In the rows, 128 means zero.
Each path below is one point turned by a fixed rotation once a step. After each direction that follows a path, write how fast that rotation turns it, in deg/step (0 if it stays still).
Each turn is a multiple of 5 degrees from 10 to 175, or 0.
Rotation 1:
[124 132 150 129 124 143 119 132 110 120 111 138 109 134 126 132 136 137
 135 136 116 128 109 118 135 134 123 134 125 119 133 128 122 122 125 120
 143 139 115 123 121 130 127]
[128 139 149 127 133 141 116 127 113 120 109 137 110 133 129 129 135 135
 136 142 121 132 113 118 134 135 131 137 128 122 130 127 120 124 127 125
 142 141 110 129 123 129 120]
[125 140 148 136 131 137 123 127 114 129 114 136 112 132 130 127 138 129
 133 142 120 130 110 114 137 135 128 140 129 117 129 121 112 122 134 131
 135 141 109 126 127 129 123]
[122 141 146 134 131 137 120 127 113 132 113 135 108 133 130 127 138 126
 132 135 120 132 105 114 137 139 124 136 123 117 136 128 113 117 132 124
 138 139 117 124 129 124 125]
[121 144 144 132 135 138 115 129 117 129 115 130 104 139 130 124 135 129
 134 135 123 130 108 117 129 142 119 136 121 122 134 123 113 118 131 123
 143 142 118 128 122 126 130]
[119 136 146 134 127 141 118 133 115 124 115 132 106 136 125 130 131 135
 139 135 115 126 107 116 133 138 116 137 124 124 132 120 117 120 127 125
 143 138 114 121 120 132 132]
[122 132 150 128 125 144 119 132 111 121 109 139 108 135 128 130 134 136
 136 135 117 131 109 119 134 136 124 134 126 120 134 127 123 122 125 121
 144 141 115 121 123 131 125]
[128 140 151 129 134 141 117 128 112 120 110 138 109 135 131 127 133 134
 137 143 120 130 115 118 133 136 131 139 129 120 128 124 117 124 127 129
 141 140 111 129 123 129 119]
[124 136 148 138 130 137 125 127 114 128 112 135 112 131 129 128 137 128
 136 142 117 129 108 114 140 135 127 139 129 115 131 121 113 120 133 130
 134 142 111 123 127 128 122]
[124 143 144 132 129 135 120 128 113 133 113 135 108 135 130 124 138 126
 131 136 121 133 106 115 136 140 124 135 123 118 136 128 113 118 131 123
 139 141 118 127 128 125 124]
[120 144 143 136 137 137 116 129 119 130 114 130 104 136 129 126 132 128
 137 137 121 130 108 117 130 141 117 137 120 125 133 121 114 116 129 126
 144 140 115 126 124 129 128]
[118 134 147 135 125 142 119 132 116 124 114 134 106 136 125 130 134 133
 137 135 116 128 106 117 132 137 117 136 124 123 134 122 119 119 127 124
 143 138 115 120 122 133 131]
[124 135 149 124 127 144 116 132 112 120 109 139 109 137 127 129 133 135
 136 137 120 130 110 119 133 136 127 134 124 120 134 129 122 123 123 120
 145 141 117 124 121 130 125]
[126 139 151 131 135 140 117 128 111 121 111 139 110 132 130 129 134 136
 138 142 120 129 115 119 135 135 130 139 129 121 126 124 117 124 127 130
 139 140 109 126 122 130 122]
[123 138 148 136 128 137 124 128 111 128 112 138 112 131 130 128 141 127
 133 139 119 133 107 114 140 135 128 139 130 115 132 125 115 122 135 128
 136 141 109 125 130 127 122]
[123 143 143 132 133 136 119 126 113 132 112 134 109 135 130 124 138 125
 131 136 123 134 106 114 134 141 125 137 122 117 136 128 113 115 133 124
 140 142 118 130 128 125 124]
[119 143 144 136 135 139 117 128 118 130 116 129 106 137 127 125 131 130
 137 137 121 131 110 117 129 140 118 137 122 124 132 119 112 118 132 127
 141 140 116 126 123 128 131]
[122 134 148 132 126 141 117 136 116 124 113 132 107 137 125 131 135 133
 136 134 114 129 106 118 135 137 117 135 121 121 134 124 120 119 127 122
 144 139 116 121 122 132 131]
[126 137 150 127 129 143 114 132 111 120 108 137 107 137 129 130 133 137
 136 138 119 129 113 120 133 136 127 135 125 122 133 129 122 123 124 123
 146 141 115 125 121 131 125]
Speeds:
[129 124 131 125 125 132 126 131 127 122 126 130 128 128 126 131 125 134
 130 128 126 126 131 131 127 126 129 127 129 129 126 128 133 130 123 126
 131 127 127 127 125 131 128]	60
[126 129 129 134 129 128 130 129 130 128 131 125 128 127 127 129 126 130
 132 131 127 125 130 128 128 126 126 131 130 131 123 121 126 130 131 133
 126 127 124 127 127 131 130]	125
Rotation 2:
[130 133 138 137 119 130 127 141 140 141 143 110 106 139 130 118 133 124
 124 133 115 129 124 143 124 128 135 134 128 138 124 128 121 116 131 136
 116 132 132 122 127 140 118]
[132 131 137 143 113 134 121 135 142 132 131 115 119 139 135 117 133 125
 120 135 112 126 126 142 119 131 140 138 128 125 120 133 112 122 134 142
 113 130 131 124 134 138 112]
[126 125 144 136 121 129 122 142 135 130 145 115 114 142 129 111 134 123
 120 136 116 124 122 138 123 127 138 131 128 134 114 129 122 122 133 132
 115 130 135 120 142 140 117]
[133 130 138 141 125 137 124 139 139 130 141 112 119 146 129 115 127 123
 123 135 113 121 121 133 128 133 144 130 121 128 125 131 120 125 135 142
 111 134 131 127 128 141 109]
[126 129 137 141 119 133 129 144 143 139 141 111 112 142 134 118 133 120
 120 133 118 126 123 139 119 129 135 134 127 139 125 133 120 117 130 132
 119 133 138 126 131 143 115]
[132 132 137 139 117 132 123 136 139 138 139 115 115 139 133 115 132 128
 124 132 114 127 128 138 123 130 137 137 129 128 123 129 115 117 140 143
 107 132 125 125 132 138 118]
[125 125 142 136 117 132 122 138 138 130 138 116 121 142 137 110 133 120
 118 137 118 122 124 138 119 129 140 136 127 126 115 136 116 122 132 133
 116 132 136 124 142 140 113]
[133 127 142 137 126 130 126 140 134 135 152 114 116 145 128 111 128 124
 123 134 115 123 126 135 128 130 139 130 124 131 123 127 122 121 135 138
 109 135 131 126 133 142 116]
[128 129 136 142 118 135 128 139 144 137 138 112 122 147 137 117 128 120
 122 135 118 126 126 135 121 133 139 135 123 131 128 137 116 120 132 137
 115 133 137 129 128 143 110]
[130 130 138 135 118 129 128 138 140 143 146 112 112 140 132 110 133 125
 123 132 116 130 128 141 122 133 133 138 131 135 123 130 117 114 136 137
 110 132 129 126 134 140 122]
[130 128 139 136 118 132 121 135 140 131 136 115 127 145 138 110 129 121
 122 134 115 124 128 135 121 132 140 138 128 123 120 137 113 123 135 141
 109 131 130 126 140 138 113]
[127 124 144 135 123 129 124 142 136 135 149 115 118 146 133 104 129 121
 123 137 119 123 126 136 126 129 136 128 125 133 121 132 123 117 132 130
 113 134 137 125 139 143 117]
[135 131 135 139 124 133 129 137 141 136 142 111 120 148 132 112 127 120
 124 135 114 123 129 133 129 136 140 134 121 130 132 133 115 119 134 141
 111 134 129 132 126 142 113]
[127 126 136 136 115 127 127 139 145 141 140 116 116 143 138 109 132 118
 122 134 120 128 128 141 119 131 130 135 129 135 126 137 114 114 128 130
 117 130 136 129 136 140 117]
[132 127 139 133 119 127 123 131 140 134 141 117 119 144 132 107 130 122
 125 133 113 127 132 140 127 133 136 136 128 127 122 130 113 118 136 143
 106 130 123 127 138 137 120]
[130 123 141 134 121 129 124 137 140 129 142 116 124 147 134 106 128 116
 121 137 120 123 125 136 125 131 137 130 125 129 121 138 117 124 126 130
 116 131 136 127 141 140 112]
[135 129 138 134 127 129 127 138 139 137 147 113 115 148 126 107 126 120
 126 136 116 125 129 136 133 133 135 129 123 135 131 129 120 118 130 137
 112 133 128 129 129 142 116]
[133 130 133 138 115 131 128 132 147 138 133 112 120 144 135 112 129 117
 122 138 119 126 129 139 122 134 133 135 128 131 130 139 109 119 125 136
 115 131 133 127 131 142 113]
[133 129 139 131 119 125 125 134 141 138 141 116 112 142 129 105 133 120
 124 136 118 128 132 144 128 132 130 134 130 134 121 130 116 117 129 136
 109 129 126 123 140 138 122]
Speeds:
[128 127 130 128 134 130 129 130 126 125 133 127 130 132 126 128 125 127
 128 129 128 125 126 124 132 128 131 123 123 129 130 128 132 131 126 127
 129 130 131 129 126 130 125]	85
[131 125 129 124 126 130 130 130 130 125 130 124 127 124 131 123 127 125
 126 130 122 128 125 128 126 130 132 127 126 129 131 127 127 125 129 128
 129 126 128 126 127 122 129]	0
[128 131 129 130 127 131 126 129 128 125 125 126 123 125 125 134 131 130
 126 128 127 127 124 131 128 126 130 126 128 128 125 124 130 131 128 130
 131 127 129 122 126 128 126]	10
